In the data rows, zero lies at 7.5, halfway between 7 and 8.
Here are some numbered points:
[ 5. 10.  5.  6.  7.  9.  5.  5.  7.  9. 11.  5.  8. 11.  7. 11.  7.  6.
  7.  9.  6.  5.  6.  8.  3.  8.  4.  7.  5. 11.  7.  8.  7.  6.  8.  6.
 11.  5.  8.  8.  4.  6.  9. 10.  5.  9.  7.  6.  5.  7.  9.  6.  7.  7.
  9.  5.  5.  7.  8.  5.  7.  7.  6. 10.  5.  5.  9.  7.  6.  5.  9.  6.
  5. 12.  4.  6.  7. 12. 11.  5.  8. 12. 10.  3.  7.  8.  8.  4.  4.  7.
  6.  7.  7.  7. 13.] 0
[ 7.  8.  6. 11.  6.  8.  9.  5.  5.  7. 10.  7.  6.  5.  7.  9.  5.  9.
  6.  5.  6. 10.  8.  7.  3.  8.  6.  6.  9.  5.  9.  5.  9.  8.  4.  6.
  6.  6. 10.  5. 10.  7.  6.  7.  9.  5.  5. 10.  2.  7.  6.  3.  4.  6.
  7.  8.  6.  5.  6.  8.  9.  7.  7.  7.  3.  7.  8.  7.  7.  6. 11.  4.
 14.  8.  7. 12.  6.  6.  5.  7.  7.  6.  8.  6.  4.  8.  5.  8.  5.  5.
 11.  7.  6.  7.  8.] 1
[ 9.  8.  7.  8.  5.  7.  6.  6.  7.  5. 13.  6. 11.  4.  8.  6.  7.  8.
  6. 10.  9.  6.  5. 11. 11.  8.  7.  7.  6. 10.  6.  7. 11.  8.  6. 10.
  5.  8.  5.  7.  6.  9. 11.  9.  7. 10.  6.  8.  5.  7. 13.  6.  7.  6.
  4. 13. 12.  9. 10.  8. 10.  5.  2.  7.  7. 12.  5.  5.  5.  7.  5.  4.
  8.  9.  6.  6.  6.  5. 10.  7.  7. 12.  9.  5.  7. 13.  7.  5.  9.  4.
  7.  7.  4.  8.  7.] 2
[ 6.  9.  4.  8.  8.  7. 10.  4.  4.  7.  7.  6.  6.  5.  8.  6.  6.  9.
  7.  7.  5.  7.  6.  8.  7.  8. 13.  8.  6.  7.  8.  7.  5.  5.  6.  7.
  7.  4. 13.  9.  8. 11.  5.  3.  5.  6.  7.  6. 10.  9.  7.  9.  5.  4.
 13.  8.  5.  7.  8. 12.  7.  6.  9.  8.  9.  7.  5.  9. 11.  7.  9. 10.
  8.  7.  8. 15. 13.  7.  8.  9.  8.  8. 12.  5.  5.  4.  5.  9.  6.  8.
  7.  8.  3. 12.  7.] 3
[ 6.  4.  6.  8.  6.  8.  4.  4.  7.  6. 13.  4.  9.  7.  5.  9. 10.  8.
  7. 13. 15.  3.  5.  6.  7.  8.  9. 11.  5.  9.  7.  8.  6.  6.  6. 13.
  3.  6.  6.  4.  6.  8. 11. 10.  6.  5. 12.  5.  8.  9.  8.  4. 13. 11.
  7. 10.  7.  5.  8.  7.  8. 10. 10. 12.  9. 12.  7.  6.  6.  9.  6.  6.
  6.  8.  9.  9.  9.  7. 10.  8.  5.  8.  6.  7. 11. 12.  6.  7.  6.  5.
 10.  6.  6.  8.  6.] 4
[ 2.  8. 15.  4.  5. 11.  9.  8. 12. 13.  5.  6. 12. 12.  9.  7.  6.  7.
  7. 11.  4. 12. 13.  5. 13.  6.  8.  9.  9. 10.  6.  6.  5.  6. 15. 13.
  7.  5.  6.  6.  9.  7. 15. 11.  6.  5. 10. 15. 15. 10.  4. 15.  7.  3.
  8.  8.  8. 11. 13.  8.  7.  6.  8.  6.  7.  3. 15.  8. 11.  5.  6. 10.
  6. 12.  8.  5.  5.  4.  6.  8.  7.  7.  3. 10.  7.  6.  7.  5. 15.  9.
  7. 12. 12.  9. 10.] 5
[ 8.  5.  3.  9.  5.  9.  9.  6.  9. 11. 11.  9.  8.  6.  4. 12. 11.  9.
  8.  9.  6.  7.  8.  7.  8. 10.  5.  9.  5.  7.  5.  5.  8.  7.  8.  6.
  7.  7.  5.  7.  7.  6.  7. 11.  8.  7.  6.  6.  4. 11.  8.  7.  8. 10.
  5.  8.  6.  6.  8. 11.  6.  7.  9.  5.  6.  6.  5.  7.  9.  8.  8.  8.
 12.  6.  8.  6.  6.  9.  9.  7.  6. 10.  9.  7.  6.  9.  8.  8.  5.  8.
  5.  5.  7.  5. 10.] 6
[ 6.  5.  8.  7.  3.  4.  9.  9.  8.  6.  5. 10.  6.  5.  6.  8.  9.  6.
  4.  7.  9. 13.  8.  4. 10.  5.  8.  6.  7.  3.  8. 11.  8.  6.  6.  5.
 10.  7.  7.  7.  8.  7.  8.  6.  8.  7.  6.  6.  7.  9.  5.  8.  6.  7.
  6.  8.  8.  9.  7. 12.  5.  8.  7.  5. 10.  9.  6.  5. 10.  8.  7.  7.
  9.  8.  7.  7.  9.  4.  4.  5.  7.  5.  8.  8.  5.  9.  8.  6.  8.  9.
  6. 10.  8.  6.  9.] 7
[ 6.  6.  4.  9.  7.  7.  8. 10.  7.  5. 10.  7.  6.  7.  6.  2.  7.  4.
  4.  8.  8.  8.  7.  8.  6.  7.  4.  7.  6.  6.  6.  8.  9.  8.  7.  5.
  6.  6.  5.  8.  6.  7.  9.  9.  5.  9.  5.  9.  5.  4. 12.  5.  6.  8.
  6. 11. 10.  7.  7.  7.  8.  5.  8.  8.  7. 13.  7.  8.  9.  9.  9.  7.
 10. 10.  6.  6.  4.  7. 11.  4.  9. 10. 12.  7.  7.  6.  6.  6.  4.  7.
  7. 10.  4. 10.  6.] 8
[ 8.  7. 10.  8.  5.  8. 10.  6.  9.  7.  6.  8.  7.  6.  6.  6.  9.  6.
  7.  5.  6. 11.  8.  7.  6.  8.  4.  4. 11.  5.  4.  6.  6.  8.  7.  8.
  8.  7.  7.  5. 10. 10.  7.  5.  7.  7.  5.  8. 12. 13.  8.  5.  8.  5.
 10.  7.  4.  4.  4.  9.  6.  6.  4.  6.  9.  6. 11.  9.  6.  5.  8.  5.
 10.  9.  8.  5. 12.  7.  6.  6.  8. 10.  7.  7.  5.  7.  4.  8.  5.  5.
 11.  8.  6.  5.  5.] 9
[10.  7.  6.  7.  6.  6.  6.  9.  2.  5.  3. 10. 11.  6.  5.  6.  8.  7.
  5.  8. 14.  6.  8. 10. 12.  4.  6.  7.  8.  7.  9. 10.  6. 15.  5.  7.
  7.  6.  5.  6.  5.  5. 11. 10.  6. 13.  5.  8.  6.  4.  8.  6.  6. 12.
  6. 13. 13.  6.  7.  8. 12.  7.  6. 12. 15. 12.  3.  6.  8.  5.  7.  5.
  7.  7. 12.  3.  5.  4. 12.  8. 10.  8.  9. 13. 15. 13.  6.  5.  8.  8.
  9.  8.  6. 12.  5.] 10
[ 5.  5. 11.  4.  5.  9.  7.  8. 10.  9.  6. 11.  9.  7.  9.  6. 11.  8.
 10. 11.  7. 10. 11.  4. 10.  6.  6.  7. 11.  7.  7.  8.  6.  7.  7.  5.
  8.  7.  7.  5.  7.  8.  6.  3.  8.  8.  5.  6.  7. 10.  9.  4.  7. 10.
 11.  5.  4.  7.  7. 10.  8.  6.  5.  5. 10.  6.  5.  6.  9.  6.  6.  8.
  6.  7.  9.  8. 11.  6.  4.  7.  7.  7.  7.  8.  6.  6.  5.  6.  6.  4.
  7.  7. 12.  7.  9.] 11
[ 8.  7.  9.  9.  8.  8. 10.  3.  8. 10.  8.  8.  7.  6.  9. 11. 10.  7.
  8.  6.  7.  7.  8.  7.  8.  7.  9.  8.  7.  6.  8.  6.  7.  5.  5.  4.
  7.  3.  8.  6.  8.  7.  4.  7. 10.  6.  6.  6.  6.  6.  7.  8.  5.  8.
  4.  6.  7.  5.  4.  7.  3.  7.  7.  3.  6.  6.  6.  6.  5.  7.  7.  6.
  9.  7.  5.  8.  5. 11.  7.  6.  6.  9.  8.  5.  6.  9.  6.  4.  5.  7.
  6.  7.  6.  6.  8.] 12
[ 6.  8.  4.  5.  9.  6.  8. 10.  9.  5.  7.  8. 10. 10.  7.  7.  6.  5.
  5.  6.  5.  5.  9.  7. 11.  6. 12. 11.  5. 12.  6.  8.  6.  5.  8.  8.
  4.  5.  9. 12.  4. 10. 10.  7.  3. 11.  9.  7.  6.  5.  8.  9.  8.  8.
  5.  6.  7. 10. 11. 15.  9.  6.  7.  6.  4. 14. 11. 10.  7.  5. 14.  6.
  8.  5.  3. 14.  8.  8.  9.  5.  7.  6.  9.  5.  6.  7. 12.  5.  7.  6.
 10.  8. 11.  7.  5.] 13
[ 7.  5.  3.  6.  8.  6.  6.  7.  9.  5.  7.  8.  6.  6.  7.  7.  7.  9.
 12.  7.  6.  4.  4. 10.  9.  7.  7.  4.  9.  5. 12.  7.  4.  7.  7.  6.
  9.  3.  7.  9.  9.  5.  9.  9.  4.  7.  6. 10.  4.  6.  6.  7.  8.  9.
 11.  7.  6.  7.  5.  7.  6.  3.  5.  8.  6. 10.  7.  6. 10.  5. 10.  4.
 13.  8.  6.  9.  8.  8.  8.  8.  6.  6. 12.  7.  7.  6.  8.  7.  6.  6.
  6. 11.  6.  6.  5.] 14
[ 4.  5.  7. 10. 15. 13.  6.  9.  7.  8.  6.  7.  7.  7.  7.  9.  8.  7.
 11.  7.  7.  9.  6.  3.  7.  5.  8. 15. 12.  5. 12.  5.  3. 11.  4. 11.
  8. 13.  5.  8. 13.  8.  4.  7.  5. 11.  8.  6.  6.  4.  8.  6.  5.  6.
  8.  7.  4.  4.  7.  6.  9.  8.  8. 10.  7. 10.  7.  8.  8. 13. 10.  7.
  6.  4.  9.  9.  8. 12.  7.  9. 10.  8.  6.  7.  7.  8.  9. 11.  9.  8.
 13.  6.  5.  4.  5.] 15
[ 6.  9. 11.  5.  9. 11.  6.  7.  7.  6. 15.  8.  5.  5. 11. 12. 11.  4.
  9. 14.  5.  8.  7.  7.  5.  3.  6.  7.  8. 11.  6.  8. 10.  7.  7. 10.
  7.  6.  5.  6.  7.  7.  5.  6.  8.  9.  9.  6.  5.  5. 11.  7.  9.  5.
  6.  7.  7.  9.  9.  7.  7. 10.  6.  7.  4.  6.  4.  7.  8. 11. 10.  6.
 11.  7.  8.  7.  5.  8.  5.  4.  8.  9.  6.  7.  3.  7.  9.  8.  7. 11.
  7.  3.  5.  5. 10.] 16
[11.  8.  6.  5.  9.  3.  6. 10.  4.  9.  5. 12.  5.  6.  6.  5.  7.  5.
  7.  7.  6.  8.  5.  3. 10.  7.  6.  8. 13.  8.  6. 11.  7. 11.  4. 11.
  8.  6.  5.  9. 10.  6. 10.  6.  5. 14.  6. 11.  7.  4. 12.  8.  6.  6.
  7. 10. 11.  6.  6.  8. 13.  5.  6. 10.  9.  7.  7.  8.  6.  9.  3.  5.
  4.  7. 10.  5.  6.  5.  5.  6. 10.  7.  9.  7.  9. 14.  8.  4.  9.  9.
 12.  9.  4. 11.  8.] 17
[ 6.  7.  7.  7.  7.  7. 11.  6.  8.  8.  9. 10.  8.  4. 10. 11.  9.  5.
  9.  7.  5. 10.  7.  5.  6.  7.  9.  9.  5.  9.  7.  5.  4.  5.  7.  5.
  7.  7.  6.  3.  9.  7.  7.  6.  5.  6.  6.  6.  8. 10.  7.  7.  6.  6.
  7.  7.  7.  8.  7.  5.  4.  6.  6.  8.  3.  8.  4.  9.  9.  9.  9.  8.
 10.  6.  8. 10.  8.  8.  9.  7.  6.  9. 10.  7.  6.  8.  8.  6.  8.  6.
  6.  6.  5.  5.  9.] 18
[ 9.  4.  5.  4.  8.  5. 10.  5.  9.  7.  7.  9.  6.  5.  9. 10.  7.  5.
  7.  5.  6.  7.  7.  7.  7.  7.  8.  8.  8.  6. 10. 10.  4.  6.  6.  3.
  9.  5.  8.  8. 10. 11.  5.  4.  9.  7.  6.  5.  6.  9.  8.  6.  6. 10.
  5.  8.  6.  6.  5.  7.  5.  7.  7.  9.  7.  7.  5.  5.  6.  8.  9.  8.
 12.  8.  4.  9.  8.  8.  8.  4.  4.  6.  7.  7.  5.  6.  7.  8.  8.  4.
 10.  7.  8.  3.  6.] 19
[ 6.  8.  6.  8.  7.  9. 10.  5. 11. 12. 11.  5. 13.  5. 11.  8.  5.  6.
  7. 12.  5.  5.  7.  6.  8.  7.  6.  8.  7.  9.  9.  4.  5.  9. 10.  8.
  6.  7.  7.  9. 10.  6.  8.  7.  8.  6.  8. 10.  3.  6.  3. 10.  9.  5.
  6.  8.  7. 10.  7.  9.  1.  4.  6.  6.  8.  3.  7.  7.  6.  8.  7.  8.
  6. 13.  7.  8.  9.  4.  6.  6.  9.  5.  9.  9. 10.  5.  7.  6.  5.  7.
  8.  6.  7.  8.  5.] 20
[ 6. 15.  5.  8.  6. 11.  4.  8.  4.  7. 12.  9. 11. 10. 13. 10.  8.  5.
  6.  5.  8.  7.  4.  7.  5.  5.  6.  4.  9. 10.  9.  6.  7.  9.  7.  5.
 10. 10. 10.  9.  4.  8.  3.  9.  8.  8.  6.  7.  5.  8.  6.  6.  7.  7.
  5. 10.  5.  5.  5.  7.  5.  3.  7.  6.  5.  9. 10.  7.  8. 11.  6.  4.
  3. 13.  8.  7.  5.  5.  4. 10.  4.  7. 10.  4.  5.  9. 10.  7.  6.  7.
  9.  4.  6.  6. 14.] 21
[ 8.  8.  7.  8. 10.  3.  6.  6.  5.  6. 15.  7.  5.  4.  8.  4.  7.  6.
  6. 11. 13.  7.  8.  6.  8.  5.  7.  5.  6. 12.  7.  8. 10.  8.  8. 12.
  7.  7.  7.  6.  7.  7. 15. 10.  6. 12.  8.  6.  3.  4.  8.  5. 10.  9.
  6. 12.  9.  7.  5.  6.  6. 12.  7.  4.  7. 12.  6.  7.  5.  5.  5.  8.
  8.  4.  7.  8.  8.  7.  9. 11. 12.  7.  5.  6.  7.  9.  6.  5.  7. 10.
  6.  7.  6.  8.  5.] 22
[10. 11.  6.  6.  8.  7.  8. 10.  9.  9.  6.  6.  6.  7.  7.  8. 11.  9.
 13.  4.  8.  5.  7.  8.  4.  7.  8.  5.  6.  6.  6.  4.  8.  8.  7.  5.
  5.  9.  4. 11.  6.  6.  6.  8. 10.  6.  9.  6.  6.  4.  8.  5.  5.  7.
 10.  9.  6.  4.  6.  6.  6.  7. 12.  7. 10.  4.  5.  6.  8.  8. 10.  4.
  6.  8. 13.  6.  5.  8. 12. 11.  7.  5.  8.  9.  6.  7.  8.  9.  5.  4.
  4.  5.  7.  8.  6.] 23
[ 5.  6. 14.  9.  7.  7.  7.  5. 10.  7.  8.  9. 14.  5. 11.  9.  8.  6.
  7. 12.  6.  6.  7.  6. 15.  5.  6.  8.  9.  6.  6.  8.  8.  9.  8.  6.
  7.  7.  8.  5.  8.  8. 14.  6.  7.  8.  5. 15.  9.  9.  7.  7.  8.  8.
  7.  4.  7.  4.  9.  6.  6.  6.  7.  5. 11.  5.  7.  6.  5.  4.  6. 11.
  7. 12.  7. 10. 11.  5.  5.  8. 10.  6.  7. 11.  9.  5.  7.  5. 12. 10.
  7. 10.  8.  6.  9.] 24
[ 6. 14.  4.  7.  6.  6. 10.  6.  7.  7. 11.  8.  7. 10.  6. 10.  7. 10.
  7.  6.  6.  7. 12.  8.  6. 10.  4.  5. 12.  7.  7.  7. 10. 10.  4.  6.
  8.  9.  9.  8.  4.  6.  7.  8.  6.  5.  8.  9.  5.  6.  6.  6.  9.  7.
  6.  8.  6.  6.  6.  5.  4.  5.  6.  7.  8.  8.  8.  5.  6.  6. 12.  6.
 13.  9.  7. 11.  6.  4.  9.  6.  5.  5. 10.  4.  4.  6.  8.  9.  7.  5.
 10.  8.  4.  7.  5.] 25
[ 7.  5.  7.  7.  9. 10.  4. 15.  8. 12.  6.  4.  7.  7.  9. 10.  7.  6.
  9.  9. 13.  7.  7.  5.  5.  6.  8. 10.  5.  9.  5.  7.  6.  6.  6. 15.
  8.  6.  5.  6. 12. 13.  8. 11.  5.  7. 12.  3.  6.  8. 10.  7.  7. 13.
  7. 12.  6.  7.  7.  5. 10.  8.  8. 11.  6. 12.  6.  6.  5.  7.  9.  4.
  2.  3.  9. 13.  8.  5.  8.  8.  8.  3.  4.  8. 13. 10.  6.  4.  6.  9.
 10.  4.  3.  6.  6.] 26
[ 9.  7. 13. 14.  7.  7.  9.  8. 11.  5.  5.  8.  8. 11.  4.  7. 12. 10.
  6.  6.  7.  9. 13.  3.  5.  8.  5.  5.  6.  4.  7.  7.  9.  9.  7. 13.
 15. 15.  6.  5.  7. 12. 13. 13.  8.  6.  4.  7.  5. 15.  7.  8. 15. 15.
  3.  6. 15.  4.  5.  4.  7. 15.  7.  4.  7. 12. 15.  6.  6.  7. 12.  7.
 10.  7.  6.  5.  6.  7.  7.  6.  8.  6.  7. 10. 13.  7.  6. 15.  5. 13.
  7. 11.  8.  5.  8.] 27
New points follow, each followed by the numbers of its three nearest points above, looking only along the 6 directions in which the numbered points spread most, nearest first.
[ 6. 11. 11.  5.  3. 15.  6.  7.  7.  9.  6.  6. 12. 13. 15.  7. 11.  6.
  7. 15.  5.  7.  5.  6. 15.  6. 10.  6. 12. 12.  7.  6.  5.  5. 11. 12.
 11. 12.  6.  5.  6.  7.  4.  7.  7. 12.  5. 14. 12.  5.  5. 11. 11.  6.
  8.  8.  5. 11. 13.  7.  5.  8.  9. 10. 12.  6.  5.  7. 12.  8.  5. 15.
  7. 11. 14.  4.  5.  4.  5.  6. 10.  7.  5. 13. 12.  8.  4.  7. 15.  3.
  6.  9. 13. 13. 14.] 24 5 20
[ 6.  8. 10.  6.  7. 10.  9.  7. 12. 11.  9.  6. 10.  8.  6. 10.  7.  6.
  8.  8.  5.  7.  7.  7.  6.  7.  4.  6.  6. 11.  6.  6.  5.  7. 12.  9.
  7.  9.  7.  5.  5.  7.  6. 11. 11.  7. 10.  6.  9.  5.  8.  7. 10.  7.
  8.  8.  4.  6.  7.  4.  8.  7.  5.  9.  2.  4. 10. 15.  6.  3.  6.  8.
  4.  4.  5.  8.  8.  4.  9.  7.  9.  6.  6.  8.  5.  7.  7.  6.  5.  6.
  7. 11.  9.  6.  9.] 20 16 18
[ 8. 13.  8.  4.  4.  9.  6.  7. 14. 10. 10.  7.  7. 12.  7. 13.  7.  5.
 12. 13.  8.  6.  8.  5.  6.  5.  5. 12.  8. 12.  7. 11. 15.  5. 13.  8.
  3.  5.  5.  6. 10.  9.  9.  9.  7.  6.  9. 12. 13.  5. 11.  7.  8.  7.
  8.  9.  7.  7. 11.  6. 14.  8.  9. 13.  7.  5.  3.  6.  8.  7.  5.  7.
  5. 10. 15.  4.  7.  6.  8.  7.  8.  9.  5.  7.  7.  8.  7.  2. 12. 12.
  4.  8.  7. 11.  6.] 20 16 24
[ 8.  7.  6.  9.  9. 11.  7.  8.  7.  4. 10. 11.  6.  9. 10.  9.  9.  6.
  5.  9.  9. 10.  9.  2.  4.  5.  6. 10.  6.  7. 10.  4.  6.  5.  5.  6.
  7.  6.  8.  6.  7.  8.  7.  9.  9.  5.  7.  7.  5.  7.  7.  7.  8.  7.
  6.  7.  7.  8.  7.  8.  9.  9.  9.  6.  4.  7.  8.  7.  5.  6.  8.  8.
 10.  9.  5.  7.  6.  3.  4.  5.  5.  8. 10.  8.  5. 10.  9. 10.  4.  9.
  3.  7.  5.  6.  8.] 6 12 18
[ 7.  9.  8.  7.  5. 14. 12.  8.  6.  6.  8. 10. 15.  8.  5.  4.  8.  6.
  5. 11.  9. 14.  7.  4.  9.  9.  7.  4. 11.  7.  8.  4.  7.  6. 10.  3.
 12. 13.  4.  6.  5. 12. 12.  6. 12.  4.  5.  7. 11. 10.  3.  9.  5.  6.
  7.  5.  6.  5.  5. 11.  5.  7. 13.  4.  7.  5. 15. 14. 15.  8.  8. 15.
  4. 15.  5.  6.  9.  5.  6.  7.  7.  5.  7.  5.  5.  9.  6.  7. 14.  5.
 13. 10. 15. 12. 13.] 24 11 20
[10.  5.  8.  7.  8.  4.  9. 11. 10.  9.  5.  4.  6.  9.  8.  6.  9. 12.
 11.  7. 10.  8. 10.  9. 10. 11.  6.  8.  7.  6.  7.  6.  8.  4.  6.  4.
  6.  8.  6.  9.  6.  8.  3.  7.  9.  8. 11.  6. 10.  7.  9.  5.  5.  4.
 11.  8.  5.  8. 11.  6.  6.  5. 10.  3.  8.  8.  8.  6.  9.  7. 12.  6.
  5.  6. 12.  6.  5.  8.  6.  9.  5.  8.  8. 12.  6.  8.  9.  9.  6.  9.
  5.  6. 13.  6.  5.] 18 11 19
[10.  5. 11.  6.  5.  8.  4.  7.  9.  6.  9.  3. 12.  8.  7.  9.  8. 13.
  9. 13.  7.  4.  9.  8. 11.  8.  5. 15.  6. 14.  5.  6.  8.  4.  7.  6.
  6.  6.  9.  4.  6. 11.  4.  9. 13. 10.  8.  8.  8. 10.  6.  8. 13.  9.
  9.  6.  9.  6. 10.  7.  7.  5.  8.  7.  9. 10.  4.  9.  7.  7.  8.  9.
  7.  5. 11.  5.  6.  9. 10.  7.  4. 12.  9.  8.  6.  7.  6.  6.  8.  5.
  8.  6. 14. 10.  9.] 20 6 18
[ 8.  4. 10.  6.  6.  5.  6.  5.  7.  5.  7.  4.  9. 11.  5.  9.  5. 13.
  8. 11.  8.  8.  6.  6. 12.  7.  7. 11.  7.  8.  6.  9.  6.  3.  6.  8.
  4. 13.  9.  9.  6.  7.  5. 10.  8.  5.  6. 14. 10.  5.  5.  8.  7.  9.
  6.  4.  7.  8.  8.  8. 14.  7.  8.  4.  7.  5. 11. 13.  5.  8.  7. 10.
  6. 13.  6.  5. 15.  7.  8.  7.  5.  7.  6.  4.  6. 11.  7.  6. 14.  7.
  9.  8.  9.  6. 12.] 20 24 11
[ 7. 15.  3.  8.  9.  4.  6. 10.  4.  4.  6.  4.  9. 13. 14.  5.  9.  6.
  8.  6.  8.  6.  4.  8.  7.  8.  9.  7.  9.  9. 12. 14. 14.  6. 10.  6.
  6.  9. 10. 13.  5.  7. 11.  6.  6.  7.  9. 10.  7.  7. 14.  6.  4.  5.
  6.  5.  5.  8. 13.  9.  8.  8.  5. 12. 10.  4. 10. 11.  6.  6.  9.  5.
  8.  7.  4. 11.  5. 15.  6.  8.  7. 12.  8.  7.  5.  6. 13.  8.  4.  6.
 11.  7.  4.  9.  7.] 14 18 0
[ 8.  8.  6.  5.  8.  5.  3.  9.  5.  8.  5. 10. 10.  7. 13.  9. 11.  6.
  4.  5.  5.  5.  5. 10.  5.  7.  4.  4. 10.  8. 15. 13. 15. 10. 11. 11.
 11. 10.  6.  5.  7.  4.  6.  6.  6.  7.  7.  4.  4.  5. 11.  5.  6.  7.
  8.  6.  4. 10.  8.  6.  8.  3.  8. 11. 12.  7.  7. 11.  6.  9.  4.  7.
 10.  6.  7.  6.  8.  6.  7. 10. 11. 10.  5.  5. 13.  4.  3.  6.  7. 13.
 10.  4.  6. 14.  6.] 23 17 8
[10.  7. 10.  4.  9.  5.  4.  6. 12.  6.  7.  7.  8.  9.  4.  4.  7. 15.
 10.  2.  6.  5. 12. 12.  9. 15.  4.  6.  7.  5.  5.  7.  5.  9.  6.  5.
  5.  6.  9.  6.  5. 10.  8.  7.  7.  6. 10.  9.  6.  5.  6.  7.  8. 15.
  9.  7. 15.  6.  9.  4. 10.  9.  5.  7. 14.  4.  7.  6.  7.  8. 10. 10.
  4.  4. 15. 10.  7.  9.  6. 10.  4.  5.  2. 11.  8.  8. 12. 15.  5.  5.
  5.  6. 13.  8.  7.] 7 9 11
[10.  6.  3.  9. 10.  7.  6.  7. 10.  5.  9.  8.  4.  9.  4.  7.  4.  6.
  7.  5.  6.  7. 12. 12.  5.  7.  8.  7.  7.  6.  5.  5.  7. 10.  8.  6.
  3. 10.  9.  8.  7.  6. 11.  4.  7. 11.  5.  7. 11.  8.  5.  9.  9.  7.
  4. 13.  9. 13.  7.  7.  8.  5. 12.  7.  8.  4.  4.  4.  7.  5.  6.  7.
  5.  5. 12.  8.  7.  5.  9.  7.  7. 12.  6.  8.  8. 12. 15.  9.  7. 10.
  7. 12. 15.  4.  6.] 7 8 14
[14. 15. 10.  4.  4. 13.  5. 12.  7.  6. 13. 10.  7.  7.  8.  7. 11.  7.
  7.  7.  8. 11.  5.  8.  5.  7.  9.  7. 15.  9. 10.  7. 10.  7. 11.  7.
 12. 10. 13.  9.  6.  5.  7.  7.  4.  4.  4.  4.  7.  5. 10.  6.  8.  6.
  8.  4.  4.  8.  9.  5.  7.  6.  5. 10. 14.  6. 14.  6. 10.  6.  7.  7.
  7.  8.  4.  5.  7.  9.  5.  8.  6. 10.  8.  9. 10.  6. 11.  3.  6.  7.
 12. 12.  7.  6.  8.] 12 6 20
[ 8.  8.  5. 13.  8.  7.  5.  6.  5.  6.  5.  7.  5.  7.  8.  7.  7. 10.
  6.  7. 12.  8.  6. 15.  6.  5. 11.  6.  5.  8. 10. 10.  6. 15. 12.  7.
 12.  8. 15.  3.  8. 14.  6. 13.  7.  6. 11.  6. 12. 10.  8.  6. 13.  6.
 10.  5.  8.  7.  7. 14.  5.  6.  6. 13.  6. 14.  4.  5. 10. 10.  4. 10.
  3.  9.  7. 15.  9.  9.  7. 10. 15.  6. 10.  9.  9.  6.  7. 11. 12. 11.
  6.  8.  3. 14.  7.] 14 7 8
[ 8.  7.  8. 14.  7.  6.  9. 14.  5.  7.  7.  9.  6.  9.  4.  5. 10.  4.
  5.  6. 14. 11.  4.  4.  4.  4.  7.  5.  9.  5.  7.  7. 11.  7.  5. 13.
  6.  7.  7.  4. 11.  7.  8. 12.  8.  8.  2.  9.  7.  5. 15.  5.  9.  8.
  5. 13.  9.  6.  3.  6.  7. 10.  6.  5.  6. 11. 12.  5.  6.  9.  9.  7.
 11.  7.  5.  4.  3.  5.  4.  6. 13.  9.  3.  8. 12.  6.  7.  5.  4. 11.
  8.  4.  4.  5.  6.] 22 6 23
[ 5.  8.  6. 10.  8.  4.  9.  6.  5.  7.  8. 10.  7.  8.  8.  4.  7.  6.
  6.  8.  6. 13. 10.  5.  7.  8.  7. 10. 11.  6.  6.  8. 11. 10.  8.  7.
  8.  6. 12.  8.  8.  4.  6.  7. 13.  7.  6.  5.  6.  8.  5.  8.  7. 10.
  5.  6.  9.  7.  7.  5.  5. 12. 10.  7.  6.  7.  9.  6.  4. 11. 12.  6.
 10.  8.  5.  7.  8.  7.  8. 12.  7.  5.  8.  5.  8. 10.  9. 10.  5.  4.
  7.  8.  6.  6.  7.] 6 12 1
[ 9.  9. 10.  9.  6.  7. 11.  6.  8.  6.  6.  8.  5.  3.  5.  4.  7.  7.
  5.  5. 13. 12.  3.  6.  5.  7.  5.  7. 10.  7.  9.  6.  7.  6.  8.  8.
  7.  4. 14.  8. 11. 10.  8.  6.  6.  6.  9.  7. 10. 11.  9.  8.  7.  4.
  8.  6.  7.  7.  3.  9.  4.  4.  3. 10. 10.  9.  8. 10.  5.  7. 11.  5.
 10.  6.  7.  7.  6. 11.  7.  8.  8. 10. 10.  8.  7.  5.  8.  6.  9.  5.
 11.  7.  7.  3.  6.] 19 14 7
[ 6.  5. 10.  6.  5.  7. 10.  6.  7.  8.  5.  8.  8.  8.  7. 12.  8. 10.
  2.  5.  7.  4.  4. 10.  8. 13.  6.  4.  4.  7.  4. 11.  7. 10.  5.  5.
  8.  7.  6.  8.  9.  6. 10.  4.  6.  7. 10. 10.  8.  8.  6.  4. 11. 10.
  4.  5. 12. 10.  7.  3.  9. 13.  5.  4.  5.  9.  8.  5.  7.  8. 11.  5.
  6.  7.  5.  6.  9.  8.  8.  4.  7.  6.  7. 10. 11.  4.  6. 15.  7. 10.
  7.  7.  8.  5.  6.] 6 7 9
[ 9.  7.  6.  4. 12.  7.  9.  7.  6.  5.  5.  6.  9.  6.  9.  7.  6.  3.
 10.  9.  6.  5.  7.  9.  8.  6.  7. 11.  9.  8. 10.  8.  4.  6.  4.  6.
  8.  7.  9.  3.  6. 11.  3.  6.  8. 13.  8.  4.  7.  9.  5.  8. 10. 10.
  5.  8.  9.  6.  7.  7.  7.  5.  7.  4.  4.  6.  8.  6.  7. 10.  9. 14.
 12.  7.  7. 11.  6.  9. 11.  5.  6.  9.  7.  6.  6.  3. 10. 10.  3.  6.
 10.  9.  7.  4.  9.] 18 19 12
[ 7.  8. 11.  9.  4. 12. 12.  7.  7.  7.  6.  9.  6.  6.  8.  7.  6.  9.
  7.  9.  4. 12.  5.  4.  7.  6. 14.  8.  9.  7. 14.  3.  6. 12. 15.  9.
  9.  4. 15. 10. 11. 15.  6.  6.  7.  6. 15. 10. 13. 10.  6. 15.  5.  4.
 14.  4.  6.  6. 11.  6.  7.  6. 12. 15. 14.  4.  8. 15. 11.  8.  6. 12.
  4.  8.  6. 10. 10.  7.  8. 13.  7.  8.  6.  7. 10.  5.  7.  7. 15.  9.
  5.  5. 11. 15.  5.] 11 24 20
